T: rows in a few groups, each row roughly a mix of its group's directions:
T (132 x 10):
[[-46  17  -7  21  42  13 -10 -11 -35 -35]
 [-25 -13 -21   5 -15 -18  47  50  23 -22]
 [-11  29 -43  21   2  33 -33  16 -41 -15]
 [ 38  10   9  -9 -44 -18 -22  -7 -39  39]
 [ 32  16  12 -37 -34 -32 -14 -18  30  35]
 [ 14  51  13 -28 -13   4 -20 -27 -17 -46]
 [-19   9 -13 -36 -29  18  -5 -17 -33 -55]
 [  0 -27 -39   7  24   2 -23 -29  56  13]
 [-26 -41 -16  -7   0  19  45 -12  48  -9]
 [  8  34   7  26 -56  13 -22  27  18  27]
 [-47   3   1   5  34  18  12 -37  -3 -48]
 [  6 -30  25  24 -23 -36  18  28  10  48]
 [-23 -11 -35  15  43  40  10  -3 -12 -41]
 [-16   5  29  16 -32  -2   4  69  -2  18]
 [ 13  20   9   8  10   6 -41 -11   9  69]
 [-21  12 -14 -38 -13 -13   9 -14 -53 -42]
 [ -8  71  19   3 -24  20   2 -16   0 -30]
 [ -9  18  15  20  16 -59  48   9   4 -18]
 [ 41  28  28 -14   6  25 -54 -12 -18 -11]
 [-33   7 -32 -12  22  20 -14  19 -43 -43]
 [  4   0 -20 -29 -10  30 -33   5 -41 -49]
 [-10 -13   4 -10 -17  53  -1 -31  53  15]
 [ 37  -5  16 -21  -5 -24  15  19  33  56]
 [-15 -14 -37 -37 -11 -14  29 -17  -7 -54]
 [  7  32  49  30 -40 -27  11   2  11  23]
 [ -3  -2  68   5  -5  -1  18 -35  32  14]
 [-38  -2 -13  15  44  19   2 -35 -29 -36]
 [  0  13   6 -41 -46 -17 -33 -43  12   9]
 [ 25 -13 -14   2  71   8   9   0  21  29]
 [ 57  10  -3 -29 -46  11   7   7  -5  30]
 [ 19 -37 -52 -33   0 -27   5  25  23  -4]
 [-30 -15 -39  27  27  50  -1   6 -23 -17]
 [-19   7 -30 -12 -49  -1  17  37  38 -25]
 [  5  45   3  13 -31  24 -34  43 -16 -21]
 [-30 -39  -1  21  63   7  20  -8   6 -11]
 [-44  -2 -31 -36 -15 -16   1 -16 -38 -34]
 [  6 -19 -17  16  51  23  -5  -1  55  20]
 [ 20 -15 -33 -33  27  -9   2 -14  18 -59]
 [-19 -14 -27 -10 -30 -18  40  -7  51  26]
 [-20   1  24  47  47   4  -8 -24  18  33]
 [ 19 -17  13 -12 -30  -6 -37  11  48  42]
 [ 16  27 -10 -23  64  11   8 -24   2 -32]
 [-12 -26  -7 -31 -45  41  17 -10 -10 -39]
 [  0  35 -21  27 -30  42  -3  35  22 -26]
 [-44  21  29  32 -30  -5 -29  -4 -29  25]
 [ -5  54   3  -7 -31  15 -47  -8 -32  -9]
 [  6  30  29  29 -30   9 -18 -25  32  45]
 [ 43 -40  24 -16  47  -3  14 -18  22   4]
 [ -1  22 -19  40  10  34  31  40  11 -32]
 [ 15  26  43   6   8  14  37  23 -50 -11]
 [ 10 -31 -12  11  54   7  33   3  45  11]
 [ -9  12  22 -10 -67 -16   7  26   6  34]
 [-46  -2 -14 -42 -25 -12  32 -35 -19  -7]
 [-53  -9 -21  36  17  25 -15  -2 -18 -38]
 [-11  30  27  25  17  13 -29 -24 -37  44]
 [ -9 -27 -33 -26 -16  41 -49  -2 -21  13]
 [  8  24 -13   4 -52   4  14  30  52  13]
 [-21  22  20   0 -31  -3  44  15 -45 -30]
 [ 16   9   2   2 -60   9 -10  -9  58   3]
 [-34  16 -31   2 -31  29 -35 -21  19 -37]
 [-29  19  -5 -40 -19   1  24 -33 -17 -49]
 [-14 -38  20  -4 -30 -37  14 -41  29 -22]
 [-22 -33 -19   0  16 -14  57   4  21 -38]
 [ 26   4  27 -43 -37 -43   8  17  26  -4]
 [ 16  34  24  45   8  -2 -36   5  45  13]
 [ 15   1 -14  24 -29  39 -17  50  37   7]
 [-21 -13 -45  -7  18  28  -1   4 -18 -59]
 [-33 -15  -1   7  58 -15  -8 -31 -36 -17]
 [-15 -19  22   6  56  -6  33 -22  39 -11]
 [-41 -23  32  17  43   7   8 -42 -13 -11]
 [ 39 -10  11 -13   1  -9  23  12  17  67]
 [ 41  -5  35 -19 -46 -22  18  -3  14  33]
 [-23 -59  -9 -22  11  -7  33 -12  29 -26]
 [-31 -17 -45 -20  23   9  -7  -7   5 -56]
 [ 20  42  -8   4 -41  18  -8  49  27   5]
 [ -2 -35   9 -45 -32 -42   9  -3  33 -13]
 [-50  -9   9  19 -30 -48  18 -14 -25 -11]
 [  5 -25 -19 -13  34  21  57  34  18  -7]
 [ 16  -5 -36  13  37  -1 -33 -24 -49  17]
 [ 11  23 -18 -23 -21  15 -31 -17 -47 -44]
 [-34   6  -7 -31 -46  -7   9 -17 -36 -37]
 [-17   0 -12   1  48   8  38 -39  -6 -42]
 [-34   0 -31  -6  27  26  -7   2 -39 -49]
 [ -7 -45  -9  -6  10 -28  33 -13  28  49]
 [ 33  36  24  19 -10 -11 -46  20 -37  12]
 [ 50  -3  -6 -26 -60  -7   1  -2  12  25]
 [-22 -16   7 -14  56 -34  29   5  35 -11]
 [-37  23  -9   6  -6 -11  -8  66 -20 -22]
 [-46  34   9  24  13  24 -33 -26 -25 -21]
 [-33  28   9   2 -21 -45   3   8 -51  20]
 [  5 -17 -24  -6  20  11  52   0  46 -35]
 [ 11 -37  -6 -10 -30 -45  18  21  42 -22]
 [-36  36  -4  11 -22   8 -15  44 -39 -24]
 [-11  41 -12  -6 -62 -11  20  13  31 -10]
 [-40  18   4  34  19  35 -19  -5 -50  -2]
 [ 11   6  -6   3  21  45 -45 -19  42  26]
 [ 58  33   1 -36 -22  23   9 -13   5 -22]
 [  3  28 -32  34  -1  58   1  25  21 -11]
 [ 14   3   6 -33 -16  20  31  -6 -37 -57]
 [-45  31   2 -13 -33  -9  -3  26 -26 -44]
 [  4 -14 -21 -45   2  10 -10  54   7 -41]
 [ -3   4 -17 -20  56  24  21 -31  37 -19]
 [ 27 -11  13  38  -1  -1  40   9  48  32]
 [ 37 -21  -5 -10 -40 -10  32  21  45 -21]
 [ 49  -3  20  21 -23  18   9  15   8  55]
 [-38  -4 -15   1  28 -10 -14 -23 -59 -28]
 [-17 -43   3   2  41 -21  54   7 -11 -14]
 [ 56  -8   7 -16 -45 -12  13   8  28  27]
 [ 32 -28  20  12  16  -4  20 -43  41  31]
 [-37 -10  25  12  21 -36   1  12 -15  57]
 [ 27  27  -4   3 -42  20 -43 -38  19  14]
 [-42 -18  -1  12  32  17  40  20  26 -36]
 [-24 -40 -17  -3  14   4  53  -7  43  -7]
 [  8 -31 -28  15  55  39  23   5  19  -8]
 [ 12   4 -38  10  13  61 -10 -10  36  21]
 [ 49 -15  21   2 -28 -17  35  21  34  22]
 [ 58  12 -11  -6 -11  20 -18 -26 -13 -47]
 [ 50   9 -33 -34 -21 -23  25 -25 -19 -10]
 [  8  -3  15  -3 -42  -7 -13  58  32  30]
 [-44 -24  -6  -9  24 -12  44  40   7 -25]
 [ 43  46  42  29  17 -23   0  12  -4  -5]
 [  9 -47 -10 -28  14 -19  37  33  37   1]
 [ -5 -32 -38  -4  32  -5  -3  -6  10 -62]
 [-12 -50 -39  -8  44  -8  31  12   5  13]
 [ 25 -37 -39  -9  29   4  17   2  24 -47]
 [ 21 -33  -1 -12  14 -42 -41  -6 -10  45]
 [ 40 -32  22   6  26  -8  11 -26  28  45]
 [ 23  -9  15 -28 -38 -27  21   1  57  -2]
 [-15 -17  32  -1  17 -45  23  30 -22  42]
 [-12   9   8 -44 -14  11  53 -40  -9 -22]
 [ -7   7  24   2 -77  10 -20   1 -17  11]
 [ 19 -10  52  -8  -5 -28  50  -8  26  14]]
one row of each group, then the others: which group is each in?
[-45  32   3   2  -4   0 -10 -11 -51 -40] | <50>
[-23  36 -27 -37 -31  35 -23 -10 -18 -21] | <7>
[-15  33 -29  18  15  46 -27  23 -37 -11] | <25>
[-26  -2 -24 -35   8  38   9 -38  22 -39] | <81>

[ -6   6  -4  16 -60 -11  -2  27  33  41] | <25>
[-16  15  36   2 -65   3  22 -23  20   5] | <81>
[ 38   5   2 -38 -18 -21  -5  -5  15  60] | <7>
[ 15  50  13 -12 -34 -24 -49  -1 -13  15] | <50>
[ 15 -60  -1  -2  51  18   1 -22  16   2] | <25>
[ -3  16  14 -18 -54  38 -21 -15 -10 -40] | <81>
[ 23  59  44   4 -25   0 -12 -12 -15 -22] | <81>
[ 30 -36   4  19  43  30  17 -23  36 -12] | <25>
[ 49   9  15 -12 -39 -12   4 -10  49  22] | <7>
[ 32 -39   6 -34 -40 -26   6  -3  27  27] | <50>
[-46  12 -17   6  -9 -12 -25  -1 -56  32] | <25>
[-25 -13  39  18  55  -4  -7 -41  11   8] | <50>
